In the rows, zero is written as 128.
Each path below is one point turned by a fixed rotation once a step. After each direction that follows a path, write how fast that rotation turns it, in degrees a step (0 if it stays still).
Each turn is a multiple of 5 degrees from 10 to 175, or 0.
Each row of a path follows its step; steps can be skipped.
path 1
step 0: [133 123 134 135 117 123 129 115 122 125 130 122 125 115 127 113 137 131
 117 116 133 110 126 122 117 126 128 119 131 140 130]
step 1: [126 140 138 128 118 124 131 120 116 131 135 111 125 125 135 125 138 131
 137 104 138 118 124 127 126 125 123 126 124 130 125]
step 2: [126 130 127 118 146 125 128 133 116 135 126 115 130 115 129 123 136 128
 131 111 136 116 134 129 133 125 129 121 117 136 117]
step 3: [125 123 125 122 130 125 133 136 119 133 126 133 129 121 129 123 148 122
 138 124 145 123 141 119 131 110 123 133 115 126 121]
step 4: [133 135 121 124 125 125 117 145 139 136 128 139 136 116 127 126 132 130
 141 116 132 125 132 127 137 110 128 129 123 120 121]
step 5: [137 124 120 129 124 126 114 127 141 128 125 139 137 116 121 121 129 121
 126 129 131 110 135 118 125 112 142 134 128 131 122]
step 6: [136 139 128 135 112 123 114 116 137 125 133 126 126 134 125 136 125 120
 136 118 133 121 131 118 120 112 135 141 129 126 125]
step 7: [138 140 124 131 141 124 112 122 133 124 133 113 123 126 118 140 118 122
 121 114 129 123 134 129 121 123 137 135 124 135 122]
step 8: [129 131 127 132 134 125 128 126 120 120 138 123 117 130 122 140 135 121
 114 129 140 132 144 128 113 118 129 140 117 137 124]
step 9: [126 141 127 125 125 122 126 144 129 129 146 130 115 124 128 140 129 136
 119 122 132 139 135 140 127 116 120 134 117 133 125]
step 10: [124 128 120 123 124 127 132 139 135 132 142 136 121 116 126 125 127 137
 105 136 129 116 135 137 132 122 132 132 120 139 125]
step 11: [118 130 122 127 101 126 134 124 131 140 142 132 119 135 129 128 126 138
 124 134 133 115 133 130 133 118 131 133 128 129 125]
[128 126 127 131 128 132 132 128 121 129 126 130 129 130 128 127 132 125
 123 132 129 124 128 125 125 124 129 134 131 129 133]	140
[127 127 125 128 135 129 129 125 126 129 124 122 126 131 127 138 131 127
 131 128 131 128 131 129 129 128 124 126 126 127 127]	65
path 2
step 0: [113 145 126 119 106 113 135 120 124 136 135 137 125 125 123 130 127 132
 129 123 119 112 133 132 126 124 127 135 135 125 136]
step 1: [122 113 138 132 112 131 132 117 135 134 136 134 131 116 119 141 136 129
 124 127 134 129 141 119 121 119 112 130 116 126 126]
step 2: [124 131 113 137 135 131 120 132 124 130 135 123 123 118 126 127 127 130
 105 123 126 120 122 114 110 130 110 132 125 126 134]
step 3: [134 133 126 144 136 117 135 121 124 132 129 133 113 134 132 121 144 129
 137 112 117 114 138 122 124 122 122 135 132 118 132]
step 4: [132 104 121 134 118 132 117 132 131 129 113 126 130 136 128 136 126 126
 136 125 120 111 141 126 122 120 122 140 122 137 125]
step 5: [120 130 110 126 113 118 136 131 131 131 133 126 128 127 139 127 121 128
 129 141 122 116 117 114 113 122 128 137 139 139 130]
step 6: [123 125 142 128 128 125 133 125 147 134 156 125 124 132 139 130 141 127
 139 127 128 123 138 117 122 122 125 131 126 133 123]
step 7: [122 120 119 138 134 141 122 149 136 136 134 117 128 130 119 121 127 126
 121 113 139 123 127 116 125 126 128 132 117 140 121]
step 8: [139 143 119 139 141 134 145 132 122 131 131 129 125 131 131 125 123 119
 130 119 123 121 123 120 129 110 136 142 143 130 122]
step 9: [137 128 133 118 134 131 119 124 142 136 128 136 138 137 133 140 125 131
 141 122 131 105 135 132 138 115 129 136 128 134 123]
step 10: [122 128 112 125 119 118 122 143 132 138 130 133 137 119 120 136 116 135
 137 130 145 131 120 123 121 111 135 126 128 137 130]
step 11: [126 142 125 128 137 127 132 124 137 120 154 123 134 113 131 130 122 128
 129 132 124 137 141 123 124 107 130 129 129 122 127]
[126 121 127 128 131 130 125 126 124 130 126 129 129 130 124 127 125 130
 126 128 130 132 124 129 122 125 128 128 127 136 129]	130
[134 127 125 133 132 130 128 130 124 131 127 133 125 129 130 126 130 128
 124 130 133 124 132 132 131 129 127 127 132 128 127]	70
[129 126 127 129 127 128 128 128 130 126 128 125 121 134 131 125 129 125
 130 133 128 128 129 123 126 134 132 130 127 133 125]	35
[132 131 130 130 130 133 124 126 127 123 125 129 125 131 126 126 131 128
 128 123 129 129 122 121 131 126 124 129 128 126 128]	70
[126 126 124 132 124 129 129 127 130 125 124 128 133 125 125 125 125 124
 127 128 130 132 133 125 129 128 126 129 132 127 121]	115
path 3
step 0: [132 128 118 121 121 142 117 117 131 130 133 129 128 134 120 126 112 109
 124 126 130 124 133 126 133 136 129 135 125 134 148]
step 1: [129 137 108 132 116 124 127 123 132 128 120 116 133 140 127 115 135 131
 133 117 122 125 125 125 133 125 128 134 116 132 145]
step 2: [123 140 122 129 128 114 122 122 135 131 131 125 136 120 123 119 132 116
 145 136 126 128 137 140 133 124 131 116 116 140 133]
step 3: [128 120 126 108 125 132 124 123 132 118 137 124 134 133 126 132 135 128
 139 132 127 128 132 136 118 129 149 117 126 131 146]
step 4: [138 132 123 114 111 132 123 114 139 120 133 127 118 130 122 127 117 132
 129 129 120 122 115 125 141 130 131 116 124 132 132]
step 5: [145 146 126 120 127 125 125 114 138 130 121 120 127 128 125 126 127 115
 126 134 120 127 128 128 126 126 121 139 122 121 148]
step 6: [129 122 117 131 133 124 116 115 132 136 127 134 140 142 125 127 128 118
 134 125 122 122 127 127 123 118 130 128 108 141 139]
step 7: [126 139 119 122 116 127 115 133 128 127 125 133 128 133 126 132 136 126
 147 126 121 128 143 127 141 129 146 122 117 130 136]
step 8: [128 131 116 114 115 124 125 128 138 129 133 120 125 129 115 121 125 114
 136 126 125 138 123 140 119 143 134 115 125 127 133]
step 9: [129 134 122 109 139 129 131 107 136 117 127 124 121 136 124 113 126 129
 135 125 125 132 123 123 130 124 129 123 132 136 144]
step 10: [140 141 134 130 132 132 117 118 139 122 128 126 135 130 126 130 131 127
 144 128 111 115 115 135 130 121 125 123 116 127 136]
step 11: [143 128 124 119 123 131 113 122 131 138 124 136 118 133 126 134 142 118
 128 144 123 129 134 133 122 125 134 126 113 137 135]
[130 132 129 133 120 126 127 128 128 128 124 129 124 123 129 128 133 132
 129 127 124 126 126 130 131 132 126 126 126 125 127]	120
[132 130 123 128 127 128 131 123 125 132 127 133 129 132 128 136 126 127
 128 131 130 124 126 128 128 128 127 132 128 125 126]	60
[130 125 125 129 125 127 131 130 132 128 133 128 133 131 126 127 130 129
 126 124 124 130 122 131 124 125 128 129 124 126 123]	160
path 4
step 0: [129 131 136 130 146 135 123 132 119 112 134 135 133 128 138 135 133 126
 135 129 134 124 112 121 133 119 151 135 129 120 128]
step 1: [141 133 130 115 138 141 120 135 111 125 123 125 130 123 133 120 126 124
 126 128 145 125 122 119 131 131 139 141 133 113 138]
step 2: [134 129 133 109 124 133 116 131 123 134 108 125 131 127 123 134 113 127
 126 130 131 127 129 108 126 124 142 142 134 130 132]
step 3: [132 134 139 111 121 125 119 127 136 133 128 130 138 127 125 138 130 128
 121 119 120 129 111 110 134 123 149 133 121 131 124]
step 4: [125 138 140 118 128 132 114 122 129 126 135 121 131 130 132 119 132 121
 107 111 131 137 118 119 136 121 131 135 117 121 135]
step 5: [116 140 143 123 135 130 110 122 126 121 121 129 124 132 126 134 117 129
 117 114 135 136 131 121 124 124 124 129 131 130 150]
step 6: [122 145 146 116 131 121 116 128 130 138 123 138 127 137 132 143 129 145
 122 126 136 125 125 127 126 138 134 119 132 129 137]
step 7: [121 134 144 121 123 129 113 128 127 147 132 128 125 148 144 123 131 135
 119 135 141 122 128 129 134 125 132 127 121 128 121]
step 8: [120 127 137 127 130 134 110 130 127 133 136 132 128 142 145 131 121 118
 135 122 138 121 133 130 130 105 131 130 124 140 133]
step 9: [128 132 129 118 134 127 121 135 129 126 132 138 135 124 144 144 132 120
 133 113 154 122 126 137 122 120 134 125 133 133 133]
step 10: [122 124 132 121 123 126 120 125 124 129 118 126 130 123 135 131 127 129
 123 123 163 119 122 129 122 127 134 132 135 118 113]
step 11: [115 127 130 129 122 132 115 118 118 133 122 123 133 127 123 132 117 133
 137 122 137 110 124 121 128 111 145 127 128 118 117]
[128 125 124 127 125 130 130 126 126 125 128 134 127 130 120 129 134 126
 129 131 129 129 130 129 133 130 123 127 124 130 128]	0
[130 128 132 127 126 130 129 126 130 133 128 124 129 124 122 129 129 130
 129 128 127 137 125 125 130 124 126 126 129 125 131]	35
[124 124 132 133 127 129 127 127 128 124 126 129 126 130 125 129 120 128
 129 130 128 128 129 123 126 123 126 131 130 132 127]	125
[130 131 125 126 130 132 131 133 125 127 131 130 128 125 129 128 125 126
 128 124 130 127 133 125 125 127 122 127 128 128 136]	95
[129 128 127 129 130 128 126 130 131 122 131 127 126 128 132 129 133 122
 127 125 126 134 127 128 128 122 128 127 125 131 125]	80
[131 132 130 129 132 132 128 131 123 127 129 129 122 134 130 127 128 133
 131 134 126 132 130 130 130 127 130 125 131 127 128]	55
path 5
step 0: [132 140 128 130 130 133 137 134 133 125 126 131 143 134 130 133 116 133
 121 135 138 117 112 130 118 129 145 135 137 135 130]
step 1: [134 127 138 133 123 131 120 139 135 120 144 134 133 141 140 134 134 133
 131 134 121 120 118 122 118 134 140 134 125 122 119]
step 2: [148 120 130 126 118 128 129 124 126 116 124 136 126 133 117 130 132 130
 124 118 119 113 115 117 124 134 128 133 120 130 118]
step 3: [134 119 119 130 123 126 123 127 113 120 119 134 134 140 130 120 118 127
 121 128 124 127 103 123 124 126 130 120 133 128 136]
step 4: [124 129 126 120 126 132 130 138 122 124 139 130 123 128 125 137 118 139
 115 136 137 122 110 124 116 126 132 118 139 116 124]
step 5: [133 125 129 123 130 133 125 147 131 125 132 128 145 127 121 140 125 140
 124 130 135 115 118 124 122 136 136 143 124 130 135]
step 6: [143 117 138 137 132 120 115 137 126 117 126 138 134 135 132 125 134 136
 124 133 122 119 128 119 120 134 132 132 123 114 130]
step 7: [145 120 129 121 125 130 132 118 116 115 123 138 125 128 118 121 124 123
 107 130 127 125 121 125 120 129 134 133 124 120 123]
step 8: [119 123 119 126 126 142 116 125 112 120 130 136 139 137 126 128 122 129
 116 133 135 134 109 136 123 131 136 128 127 127 131]
step 9: [127 132 130 127 126 132 118 141 124 123 134 142 134 127 122 145 126 145
 120 130 137 129 121 125 131 138 126 124 137 116 114]
step 10: [141 130 132 126 134 122 128 143 129 120 118 140 148 126 126 139 123 124
 123 135 132 121 122 121 130 129 123 143 122 128 125]
step 11: [131 126 128 138 134 126 126 122 129 117 116 142 131 138 142 125 128 128
 120 140 130 122 122 122 113 124 130 133 118 112 123]
[123 126 131 132 130 126 121 129 127 126 130 129 125 132 133 128 131 129
 131 132 126 128 128 128 125 126 126 122 128 123 127]	145
[129 134 133 128 127 124 126 133 126 127 129 124 128 126 127 131 127 134
 130 130 133 132 125 134 128 127 131 127 127 131 127]	80
[126 126 126 129 124 130 127 127 122 127 129 129 128 128 124 129 127 127
 126 122 125 135 124 129 130 128 125 121 127 131 126]	70
